In the data rows, the value 128 means zero.
Here is a table of points, one per row:
[156, 69, 143, 152, 85, 129, 131, 146, 165, 98, 55, 103, 107, 218, 139, 59, 162, 134, 111, 154, 166, 158, 111, 96, 152, 143, 112, 19, 203, 97, 101, 146]
[79, 150, 163, 139, 164, 145, 118, 141, 48, 155, 179, 67, 111, 89, 131, 109, 50, 29, 137, 177, 165, 151, 153, 95, 147, 115, 91, 94, 139, 154, 77, 148]
[187, 96, 103, 86, 139, 122, 119, 98, 132, 129, 200, 237, 103, 175, 57, 113, 109, 118, 156, 114, 172, 137, 150, 151, 127, 104, 137, 120, 121, 132, 136, 83]
[26, 100, 164, 113, 173, 74, 68, 114, 125, 72, 177, 156, 154, 153, 87, 97, 35, 167, 124, 88, 76, 210, 115, 153, 84, 140, 173, 100, 196, 87, 116, 60]
[84, 87, 145, 150, 72, 116, 111, 100, 71, 138, 145, 64, 143, 153, 77, 159, 57, 154, 45, 147, 118, 95, 127, 167, 142, 108, 152, 113, 125, 255, 87, 89]
[137, 168, 82, 131, 98, 186, 119, 122, 124, 136, 141, 147, 88, 67, 133, 94, 171, 112, 142, 124, 177, 150, 164, 197, 125, 43, 42, 105, 214, 189, 156, 143]
[255, 215, 145, 138, 180, 71, 119, 100, 144, 99, 146, 91, 86, 191, 148, 145, 68, 149, 118, 139, 106, 163, 158, 165, 105, 108, 161, 146, 146, 120, 99, 186]
[82, 178, 90, 149, 46, 109, 163, 110, 114, 127, 147, 107, 102, 133, 25, 118, 163, 147, 121, 113, 94, 158, 165, 206, 179, 150, 113, 120, 104, 90, 115, 134]
[193, 163, 115, 70, 143, 154, 121, 152, 125, 77, 209, 167, 206, 147, 57, 98, 107, 106, 118, 134, 129, 99, 109, 68, 105, 111, 114, 110, 131, 148, 128, 139]
[150, 139, 181, 95, 144, 158, 86, 86, 136, 0, 98, 132, 137, 85, 76, 82, 105, 104, 149, 100, 119, 107, 128, 130, 158, 143, 131, 105, 44, 112, 44, 166]
[147, 78, 155, 126, 74, 125, 65, 167, 121, 19, 121, 116, 101, 93, 113, 233, 227, 91, 137, 169, 138, 128, 173, 71, 59, 123, 97, 137, 131, 143, 167, 156]
[124, 113, 141, 146, 110, 130, 99, 149, 109, 137, 116, 77, 254, 94, 121, 139, 115, 142, 160, 29, 108, 119, 49, 130, 129, 152, 129, 133, 182, 132, 111, 182]
[80, 180, 61, 225, 179, 80, 114, 89, 130, 117, 154, 147, 138, 150, 179, 215, 109, 93, 178, 185, 123, 107, 84, 127, 178, 97, 107, 71, 159, 128, 59, 71]
[116, 98, 158, 193, 133, 126, 168, 69, 164, 46, 162, 98, 178, 103, 189, 76, 91, 87, 142, 134, 131, 114, 170, 117, 157, 108, 183, 173, 94, 158, 255, 106]
[144, 41, 96, 111, 159, 95, 158, 73, 112, 152, 132, 125, 143, 198, 113, 239, 107, 135, 138, 85, 63, 95, 152, 128, 134, 107, 114, 113, 133, 117, 121, 153]
[129, 46, 146, 144, 98, 99, 138, 101, 145, 153, 88, 142, 140, 126, 52, 149, 175, 139, 123, 92, 168, 98, 164, 129, 136, 74, 171, 155, 146, 107, 145, 114]
[99, 237, 220, 119, 108, 144, 179, 87, 146, 136, 25, 177, 121, 67, 146, 177, 141, 133, 123, 178, 139, 108, 172, 106, 188, 130, 85, 133, 182, 57, 141, 107]
[143, 110, 176, 233, 191, 214, 43, 181, 139, 201, 146, 113, 56, 149, 140, 165, 97, 172, 95, 129, 123, 95, 150, 167, 101, 175, 60, 137, 161, 106, 170, 87]
[96, 163, 91, 148, 126, 120, 165, 107, 169, 157, 156, 145, 149, 140, 143, 157, 139, 122, 80, 90, 109, 163, 212, 128, 67, 167, 128, 123, 115, 76, 144, 188]
[135, 53, 133, 65, 139, 93, 142, 195, 135, 145, 134, 132, 108, 46, 140, 113, 75, 143, 204, 145, 80, 88, 121, 151, 128, 147, 99, 99, 98, 107, 158, 141]
[110, 103, 125, 92, 91, 87, 202, 136, 144, 120, 126, 134, 60, 136, 121, 82, 126, 226, 130, 150, 97, 168, 75, 142, 119, 141, 91, 225, 80, 149, 137, 172]
[89, 98, 130, 176, 193, 162, 163, 149, 138, 167, 140, 156, 187, 147, 74, 84, 99, 114, 123, 120, 147, 137, 149, 107, 114, 94, 116, 181, 113, 124, 104, 111]
[244, 199, 165, 140, 128, 98, 162, 174, 39, 145, 127, 136, 196, 169, 138, 71, 144, 131, 148, 146, 119, 65, 106, 164, 107, 111, 187, 135, 176, 119, 135, 100]
[91, 147, 110, 132, 117, 125, 83, 131, 137, 167, 122, 152, 31, 96, 138, 124, 149, 127, 137, 145, 132, 117, 117, 0, 113, 109, 255, 129, 178, 168, 113, 126]
[118, 97, 118, 148, 168, 110, 67, 103, 168, 121, 85, 199, 126, 100, 133, 105, 141, 101, 25, 130, 169, 105, 73, 172, 144, 112, 106, 166, 121, 135, 110, 141]
[108, 154, 108, 46, 64, 206, 17, 110, 146, 161, 164, 43, 120, 182, 186, 127, 189, 144, 99, 148, 109, 97, 84, 113, 151, 55, 186, 132, 28, 20, 153, 110]
[96, 193, 139, 150, 148, 202, 194, 140, 203, 125, 140, 138, 134, 43, 43, 175, 125, 144, 152, 153, 144, 188, 17, 141, 70, 116, 211, 72, 130, 125, 165, 130]
[134, 85, 193, 141, 128, 96, 96, 133, 84, 195, 152, 124, 39, 134, 117, 115, 164, 43, 149, 132, 111, 90, 90, 213, 164, 193, 157, 130, 144, 99, 171, 141]
[167, 93, 35, 128, 203, 120, 175, 153, 48, 107, 157, 136, 120, 39, 134, 114, 151, 117, 25, 122, 107, 143, 145, 99, 192, 165, 190, 116, 117, 111, 86, 91]
[101, 127, 176, 153, 166, 172, 144, 138, 138, 150, 154, 182, 149, 154, 113, 111, 129, 141, 82, 216, 132, 132, 110, 131, 115, 107, 169, 81, 73, 146, 131, 255]
[167, 82, 112, 71, 70, 193, 164, 167, 225, 152, 117, 110, 80, 82, 131, 151, 99, 62, 157, 130, 94, 129, 149, 96, 157, 133, 113, 154, 190, 96, 101, 163]
[226, 190, 178, 144, 76, 49, 89, 98, 161, 222, 154, 147, 168, 42, 140, 117, 120, 154, 102, 106, 93, 135, 127, 81, 95, 114, 75, 90, 62, 150, 103, 95]
[129, 133, 178, 151, 121, 140, 178, 140, 186, 132, 127, 54, 94, 111, 145, 136, 131, 126, 133, 25, 211, 130, 151, 111, 145, 107, 156, 144, 135, 137, 107, 167]
[93, 181, 86, 213, 54, 98, 173, 172, 86, 72, 125, 138, 87, 140, 97, 94, 143, 110, 121, 87, 84, 94, 118, 92, 54, 104, 77, 163, 103, 54, 158, 166]
[198, 133, 69, 150, 116, 135, 117, 100, 58, 106, 20, 167, 113, 116, 123, 123, 0, 145, 144, 96, 130, 137, 130, 159, 80, 114, 193, 85, 80, 143, 159, 105]
[139, 129, 100, 144, 152, 162, 116, 162, 102, 116, 120, 144, 113, 110, 133, 168, 146, 201, 123, 65, 164, 115, 117, 86, 227, 141, 101, 122, 120, 124, 153, 143]
[103, 131, 94, 206, 181, 142, 118, 122, 141, 130, 138, 121, 124, 137, 143, 141, 162, 139, 255, 147, 145, 89, 102, 138, 152, 123, 127, 128, 101, 195, 55, 93]
[132, 96, 109, 166, 46, 159, 74, 183, 153, 124, 138, 178, 184, 114, 152, 141, 73, 194, 192, 218, 156, 193, 145, 85, 212, 108, 159, 168, 135, 115, 135, 163]
[136, 99, 98, 131, 136, 204, 134, 114, 167, 149, 38, 105, 147, 156, 118, 111, 141, 57, 120, 165, 0, 136, 113, 98, 139, 102, 95, 147, 124, 172, 132, 85]
[95, 160, 82, 68, 208, 102, 60, 91, 83, 206, 74, 35, 119, 160, 54, 65, 142, 129, 164, 173, 193, 154, 129, 46, 107, 180, 89, 179, 107, 113, 197, 141]
[109, 134, 109, 69, 93, 132, 160, 24, 100, 107, 141, 172, 115, 136, 200, 172, 118, 106, 114, 94, 157, 102, 41, 121, 126, 179, 79, 178, 172, 148, 145, 179]
[89, 146, 163, 30, 122, 157, 153, 30, 51, 87, 119, 138, 184, 119, 161, 111, 177, 186, 172, 99, 92, 76, 247, 109, 128, 130, 136, 106, 124, 147, 111, 167]
[63, 93, 121, 155, 142, 109, 89, 109, 138, 149, 140, 196, 139, 161, 190, 39, 122, 110, 146, 81, 102, 135, 143, 139, 72, 160, 147, 101, 108, 160, 69, 94]
[219, 211, 165, 135, 130, 151, 123, 97, 151, 119, 167, 127, 143, 160, 115, 133, 155, 122, 133, 107, 118, 172, 118, 115, 160, 206, 137, 186, 124, 152, 99, 62]
[115, 89, 113, 92, 98, 123, 132, 148, 135, 130, 107, 120, 167, 129, 156, 166, 139, 126, 125, 205, 185, 83, 165, 185, 49, 192, 160, 219, 113, 99, 27, 96]
[140, 90, 167, 128, 124, 152, 146, 177, 50, 185, 89, 131, 116, 150, 184, 182, 162, 70, 134, 108, 159, 255, 96, 157, 110, 119, 108, 133, 74, 121, 148, 96]
[82, 122, 145, 68, 135, 39, 127, 170, 123, 140, 134, 103, 139, 189, 165, 159, 106, 94, 114, 122, 152, 75, 110, 115, 167, 28, 134, 155, 97, 88, 109, 74]
[134, 81, 128, 122, 94, 159, 225, 121, 107, 130, 159, 90, 71, 154, 172, 100, 113, 197, 78, 121, 168, 98, 94, 131, 58, 200, 37, 102, 148, 94, 150, 38]
[120, 136, 135, 106, 121, 77, 167, 171, 197, 120, 112, 127, 156, 151, 136, 163, 164, 102, 138, 126, 166, 104, 155, 110, 142, 179, 110, 31, 83, 180, 170, 115]
[140, 54, 129, 150, 118, 97, 140, 110, 136, 127, 143, 128, 157, 106, 145, 107, 189, 136, 113, 167, 103, 158, 121, 134, 162, 161, 133, 119, 158, 128, 171, 147]
[125, 142, 21, 86, 155, 110, 68, 127, 176, 146, 107, 22, 156, 88, 149, 97, 157, 114, 116, 162, 176, 151, 135, 191, 99, 124, 108, 116, 146, 107, 166, 149]
[129, 111, 161, 92, 230, 103, 158, 153, 106, 95, 128, 125, 106, 133, 172, 121, 181, 205, 117, 108, 73, 136, 129, 154, 102, 52, 106, 136, 145, 148, 103, 108]
[61, 255, 115, 67, 97, 121, 142, 243, 154, 102, 87, 161, 118, 163, 142, 139, 125, 133, 90, 86, 95, 112, 157, 171, 150, 181, 131, 151, 148, 196, 181, 136]
Along one direction, these points spread out more than along any other. Take the direction at right angles to it along which they spread out most. Go by this last direction. For each point below, how far along it does it lie, from 0 to 99? The average is 50, and the first point in the table lies past the average. One standard deviation of the points above along it is 16.
[193, 163, 115, 70, 143, 154, 121, 152, 125, 77, 209, 167, 206, 147, 57, 98, 107, 106, 118, 134, 129, 99, 109, 68, 105, 111, 114, 110, 131, 148, 128, 139] 24
[219, 211, 165, 135, 130, 151, 123, 97, 151, 119, 167, 127, 143, 160, 115, 133, 155, 122, 133, 107, 118, 172, 118, 115, 160, 206, 137, 186, 124, 152, 99, 62] 37
[26, 100, 164, 113, 173, 74, 68, 114, 125, 72, 177, 156, 154, 153, 87, 97, 35, 167, 124, 88, 76, 210, 115, 153, 84, 140, 173, 100, 196, 87, 116, 60] 54
[96, 193, 139, 150, 148, 202, 194, 140, 203, 125, 140, 138, 134, 43, 43, 175, 125, 144, 152, 153, 144, 188, 17, 141, 70, 116, 211, 72, 130, 125, 165, 130] 40
[226, 190, 178, 144, 76, 49, 89, 98, 161, 222, 154, 147, 168, 42, 140, 117, 120, 154, 102, 106, 93, 135, 127, 81, 95, 114, 75, 90, 62, 150, 103, 95] 37
[63, 93, 121, 155, 142, 109, 89, 109, 138, 149, 140, 196, 139, 161, 190, 39, 122, 110, 146, 81, 102, 135, 143, 139, 72, 160, 147, 101, 108, 160, 69, 94] 60
[89, 98, 130, 176, 193, 162, 163, 149, 138, 167, 140, 156, 187, 147, 74, 84, 99, 114, 123, 120, 147, 137, 149, 107, 114, 94, 116, 181, 113, 124, 104, 111] 59
[135, 53, 133, 65, 139, 93, 142, 195, 135, 145, 134, 132, 108, 46, 140, 113, 75, 143, 204, 145, 80, 88, 121, 151, 128, 147, 99, 99, 98, 107, 158, 141] 53
[134, 81, 128, 122, 94, 159, 225, 121, 107, 130, 159, 90, 71, 154, 172, 100, 113, 197, 78, 121, 168, 98, 94, 131, 58, 200, 37, 102, 148, 94, 150, 38] 67
[61, 255, 115, 67, 97, 121, 142, 243, 154, 102, 87, 161, 118, 163, 142, 139, 125, 133, 90, 86, 95, 112, 157, 171, 150, 181, 131, 151, 148, 196, 181, 136] 26
[103, 131, 94, 206, 181, 142, 118, 122, 141, 130, 138, 121, 124, 137, 143, 141, 162, 139, 255, 147, 145, 89, 102, 138, 152, 123, 127, 128, 101, 195, 55, 93] 67
[95, 160, 82, 68, 208, 102, 60, 91, 83, 206, 74, 35, 119, 160, 54, 65, 142, 129, 164, 173, 193, 154, 129, 46, 107, 180, 89, 179, 107, 113, 197, 141] 72
[80, 180, 61, 225, 179, 80, 114, 89, 130, 117, 154, 147, 138, 150, 179, 215, 109, 93, 178, 185, 123, 107, 84, 127, 178, 97, 107, 71, 159, 128, 59, 71] 72
